Rows swapped in pairs by one turn or mirror: which row each one swaps with
vid: [-1.48, -4.22, -2.32,  1.87, -0.67,  1.61, -1.29,  0.20,  2.54, -2.03,
  0.38, -1.41, -1.49,  1.66,  0.93,  0.05, -0.29, -3.02, -0.42]
pebe: [ 0.98,  1.60, -1.48, -2.11, -1.17,  2.84,  0.96,  3.46,  1.21, -1.65,
  1.57, -0.16,  0.26, -1.60, -2.89,  0.18,  1.23,  0.15, -4.12]
lup: [ 0.14,  1.34,  5.51,  0.92,  2.11,  0.82, -0.74,  0.89, -0.90,  0.07,
  1.53,  1.18,  1.66,  0.28, -2.27,  0.97, -3.80, -1.07, -1.92]
Vut: [-0.83,  4.30, -0.16, -2.12, -0.25, -0.40, -0.95,  0.18, -0.10,  2.56,
 -0.40, -0.69, -2.02, -0.03, -0.63,  2.97, -0.04,  0.27,  1.31]
gadi: [-0.58, -0.58, -0.32,  2.06,  2.60, -0.34, -0.78, -0.64, -2.20,  0.66,
  1.93,  2.61, -2.51, -3.18, -0.08, -1.35, -1.24,  1.24,  1.34]
voro: [ 0.80,  2.05,  1.56,  0.51,  2.71,  1.58,  1.42,  0.19, -0.59,  0.37,
 -1.83,  3.52,  0.78,  2.12,  2.99,  0.71,  0.76, -0.58,  2.03]
bato: [ 1.65,  0.96, -0.78,  2.00,  1.64,  0.10,  3.71, -1.56, -1.96, -2.02,
 -0.89,  1.07, -2.59, -0.84, -2.32,  1.56, -2.14,  0.29, -3.24]
ralut: [ 1.17, -2.18, -0.58,  2.14, -2.56,  3.53, -0.27,  1.13,  0.10,  2.29,
  3.71,  1.48,  1.65, -1.52,  0.44,  0.02, -0.43, -2.74, -0.58]
beb: [ 2.35, -1.89,  2.17, -1.35,  0.71,  1.50, -2.58,  2.60, -0.95, -3.82,
 -1.47, -0.79, -0.46, -1.11,  1.44,  1.05, -0.73,  0.63, -3.44]
Neme: [ 1.01, -2.30, -0.61,  1.32, -3.11,  3.02, -1.67,  1.28,  0.45,  2.06,
  2.67,  1.57,  2.03, -1.04, -0.72,  0.00, -0.62, -3.04, -2.87]
Zuri: [ 0.64,  0.96, -1.93, -1.21, -2.19,  1.62,  1.91,  3.40,  1.16, -0.73,
  1.44, -0.21, -0.17, -2.17, -2.79, -0.35,  1.82, -0.48, -3.67]
lebom: [-0.24,  1.22,  0.76, -0.33, -2.13,  3.35, -2.85,  1.48,  0.93, -0.44,
  1.77, -2.52, -0.60,  0.36, -3.34, -2.29, -1.10,  2.26,  0.59]
Matob: [ 0.63,  1.32, -1.30, -1.43, -1.98,  2.32,  0.67,  3.57,  1.17, -1.73,
  1.73,  0.21,  0.50, -1.50, -3.32, -0.56,  1.53,  0.31, -4.15]
Gibo: [-0.49, -1.74,  0.40,  1.79, -0.33, -3.67, -3.72, -0.83, -0.30,  0.14,
  0.84, -0.85, -1.57,  1.16, -0.05, -0.67, -0.16,  0.16, -3.48]
Sidud: [ 0.94,  1.37, -1.10,  2.72,  1.37,  0.74,  3.96, -1.70, -1.93, -0.88,
 -0.56,  1.91, -3.14, -0.91, -1.14,  1.23, -2.43, -0.34, -2.77]
Bimut: [-0.18,  4.11,  0.00, -1.44, -1.43, -0.37, -1.41,  0.26, -0.37,  2.50,
 -0.04, -0.46, -1.11,  0.28, -1.02,  3.47,  0.75,  0.33,  1.32]
gini: [-0.80, -3.50, -3.03,  1.13,  0.06,  3.06, -1.92,  0.07,  2.51, -2.73,
 -0.55, -1.45, -0.81,  1.70,  0.97,  1.10,  0.47, -2.48, -0.26]
kezi: [-0.80,  1.43,  3.81,  1.97,  2.81, -1.29,  1.53,  2.09,  0.65, -2.48,
 -0.46,  0.28,  0.71,  0.78, -0.57, -0.66,  0.52, -2.14,  2.45]
Gat: [-0.84, -0.88, -0.11,  0.87, -1.33, -3.49, -3.50, -1.25, -1.49,  0.10,
  0.09,  0.21, -1.31,  0.74,  0.04, -0.18, -0.86,  0.40, -4.18]
Kif: [-0.96, -0.67, -2.22,  1.35, -0.10,  2.95, -2.01,  2.13,  0.79, -0.59,
 -2.46, -0.88,  1.39,  4.28,  1.54, -1.46,  0.13, -1.21, -3.19]
bunif: [ 1.24,  0.81, -0.81,  3.23,  0.69,  0.40,  4.40, -1.51, -2.14, -1.01,
 -0.43,  1.82, -2.68, -0.50, -1.51,  0.36, -1.77, -0.40, -3.14]
Kikal: [ 0.30, -1.69, -0.13,  1.42, -0.73, -2.86, -3.51, -1.57, -1.13,  1.31,
  0.99,  0.18, -1.39,  1.12, -0.74,  0.29, -0.22,  0.83, -4.44]
mez: [-0.47,  1.23,  3.52,  1.04,  3.17, -0.72,  1.00,  2.14,  1.03, -2.69,
  0.49, -0.20,  0.82,  1.04, -1.62,  1.17, -0.08, -1.53,  3.04]
mab: [ 1.39,  1.36,  3.53,  1.92,  1.46,  1.68, -1.69,  0.07, -1.60, -1.54,
  2.88,  0.70,  1.85,  0.49, -2.70,  1.66, -3.92, -0.58, -2.90]
Ludob: [-0.05, -0.43,  0.11,  1.06, -3.21,  3.77,  0.24, -0.35,  1.21,  2.99,
  3.19,  1.66, -0.25, -1.22,  0.21,  0.41, -1.67, -3.31, -1.20]
kugo: [ 0.12,  4.11,  0.94, -1.63, -0.31, -0.17, -1.16,  0.69,  0.07,  3.86,
  0.53, -1.08, -1.74,  0.26, -1.28,  2.80,  0.26,  0.02,  0.28]
pibom: [-0.06,  1.68,  1.66,  0.34,  3.49,  0.37,  1.52,  0.53,  0.10,  0.35,
 -2.10,  3.84,  1.98,  2.14,  1.58, -0.06,  0.96, -0.18,  1.26]
topo: [ 1.80,  2.17,  3.72,  1.24,  1.88,  2.24, -0.02, -0.12, -1.81,  0.55,
 -0.01,  0.99,  0.75,  0.00, -2.24,  2.22, -4.63, -2.11, -1.32]
ziv: [-1.71, -0.76, -0.77,  0.75, -0.55,  3.64, -2.45,  3.26,  0.82, -0.75,
 -1.47, -0.67,  0.66,  3.42,  1.89, -2.28,  0.68, -1.29, -3.66]
basa: [ 1.03,  0.53, -0.62,  1.47,  1.82, -0.41,  3.79, -1.26, -1.69, -1.63,
 -0.50,  2.36, -2.84, -2.10, -0.68,  1.07, -2.24, -0.72, -3.17]
zule: [ 1.99,  1.06,  4.28,  0.59,  1.73,  2.78, -0.83, -0.04, -1.52, -1.14,
  0.66, -0.39,  0.68,  0.53, -2.12,  0.63, -5.19, -1.52, -1.56]
siba: [ 1.25,  1.56, -1.78, -0.51, -2.92,  2.59,  1.06,  3.44,  0.76, -1.68,
  0.96, -0.82,  0.15, -0.92, -3.86,  0.21,  1.72, -0.15, -3.27]
dopun: [-0.83, -1.16, -0.67,  1.23, -1.48, -3.48, -3.54, -0.95, -1.24, -0.09,
  0.63,  0.16, -0.88,  1.18, -0.90, -0.75,  0.23,  1.02, -3.67]
lut: [ 2.25,  0.02,  1.27,  3.13, -2.95,  1.74,  2.24,  1.74, -1.79,  0.90,
 -1.72,  0.35, -1.69, -0.53,  1.84,  0.88,  1.62, -0.95,  1.80]
Zinet: [ 0.06,  0.10,  2.49,  1.96,  2.08, -0.48,  2.21,  0.86,  1.03, -2.64,
 -0.55,  0.67,  1.28,  1.48, -1.25,  0.63,  1.20, -2.14,  3.49]
salan: [ 1.20,  2.51, -1.86, -1.96, -1.24,  2.11,  1.93,  3.72,  1.20, -1.20,
  1.56, -0.19,  0.19, -1.36, -2.65,  0.31,  1.72,  0.28, -3.27]
mib: [-1.49, -3.37, -1.53,  1.55, -0.41,  1.96, -0.47,  1.01,  2.61, -3.38,
 -0.60, -1.84, -0.83,  2.26,  1.43,  0.20, -0.88, -3.23, -1.33]
rami: [-1.39, -3.09, -1.99,  0.71,  0.97,  1.77, -1.20,  1.46,  2.33, -3.21,
 -0.52, -2.29, -0.29,  1.33,  1.38,  0.12, -0.63, -3.71, -1.11]
Seve: [ 0.13, -1.89, -1.18,  2.69,  2.04,  0.45, -0.90, -1.50, -1.85,  1.29,
  2.17,  1.78, -2.10, -1.79,  0.90, -1.43, -2.44,  0.93,  1.47]
Kifu: [-0.38,  1.19, -0.84,  0.11, -1.35,  3.58, -3.54,  1.96, -0.29, -0.31,
  0.53, -2.61, -2.00, -0.15, -3.70, -2.04, -1.07,  1.28,  0.18]
dez: [-0.30,  0.66,  2.83,  1.44,  2.40, -0.23,  2.14,  1.92,  1.51, -3.12,
  0.27,  0.76,  1.44,  1.28, -0.41,  1.65,  0.92, -1.61,  2.98]
Kotiv: [ 0.27, -0.93, -1.75,  2.12, -0.96,  3.25, -2.20,  2.58,  0.30, -0.87,
 -1.09, -0.65,  1.31,  3.44,  2.62, -1.18,  0.41, -0.80, -4.33]
Godog: [ 2.12, -1.82,  1.80, -2.02,  0.71,  1.45, -1.79,  2.94, -0.79, -4.68,
 -1.06, -0.19, -0.81, -0.61,  1.44,  0.70, -1.31,  0.88, -3.01]
vavu: [ 0.94,  2.35,  1.70,  0.63,  2.91,  1.25,  1.27,  0.87, -1.46,  0.39,
 -1.06,  3.07,  1.31,  2.38,  2.63,  0.95,  2.35,  0.95,  0.81]
naz: [ 0.06,  1.42,  2.00,  1.58,  3.41,  1.76,  1.45, -0.15, -0.88,  0.01,
 -1.63,  4.10,  0.79,  2.37,  1.64,  0.97,  0.85,  0.52,  1.46]
Tugad: [-0.48, -0.54, -0.67,  0.18, -0.70,  3.02, -1.86,  1.37,  0.08, -0.61,
 -2.24, -0.70, -0.25,  4.17,  2.79, -2.26,  0.79, -0.68, -3.96]
duv: [-0.70, -0.68, -0.50,  2.77,  2.48,  0.15, -0.28, -1.25, -1.57,  0.85,
  2.68,  1.27, -2.08, -2.47,  1.48, -0.59, -2.80,  1.51,  0.90]
tad: [ 1.42,  2.40,  3.09,  0.00,  2.49,  1.63,  1.96,  0.33,  0.16,  0.28,
 -1.91,  3.76,  0.96,  1.80,  2.03,  0.43,  0.26,  0.06,  0.85]
duso: [ 0.14,  3.16,  0.42, -1.24,  0.05, -0.14, -1.53, -0.03,  0.92,  2.76,
  0.25, -1.26, -1.80,  0.56, -0.92,  3.48,  0.83,  0.05,  2.20]
doso: [ 1.42,  0.41, -1.38,  2.39,  0.81, -0.14,  3.86, -1.83, -1.51, -1.64,
 -0.53,  1.53, -2.93, -0.14, -1.25,  0.09, -1.88,  0.10, -3.92]
dov: [-0.26, -2.19, -1.04,  2.11, -2.82,  4.36, -1.29,  0.00,  0.85,  2.96,
  2.49,  0.81,  0.67,  0.34, -0.11,  1.85, -1.19, -2.50, -1.60]
zes: [-0.13, -0.84, -0.76,  1.05, -0.74,  2.59, -2.90,  2.58,  0.16, -1.72,
 -1.60, -0.56,  1.43,  4.07,  2.01, -2.29,  0.36, -1.01, -3.44]
maniz: [ 2.03,  0.05,  0.53,  3.26, -3.24,  1.81,  2.86,  2.19, -1.93,  0.16,
 -1.16,  0.41, -1.64,  0.08,  1.81,  0.70,  1.12, -0.72,  2.08]
nizib: [ 0.13,  1.54,  0.76, -0.70, -0.41,  2.91, -3.20,  2.68,  0.13, -0.09,
  1.53, -2.50, -0.35,  0.31, -3.14, -2.61, -1.57,  1.29,  1.04]

Sidud pairs with Matob
Tugad pairs with vavu
basa pairs with siba
kugo pairs with Kikal
vid pairs with mez
zule pairs with ralut
Gibo pairs with duso
mib pairs with dez
gadi pairs with Kifu
Seve pairs with nizib
duv pairs with lebom
Neme pairs with topo
naz pairs with ziv
salan pairs with doso

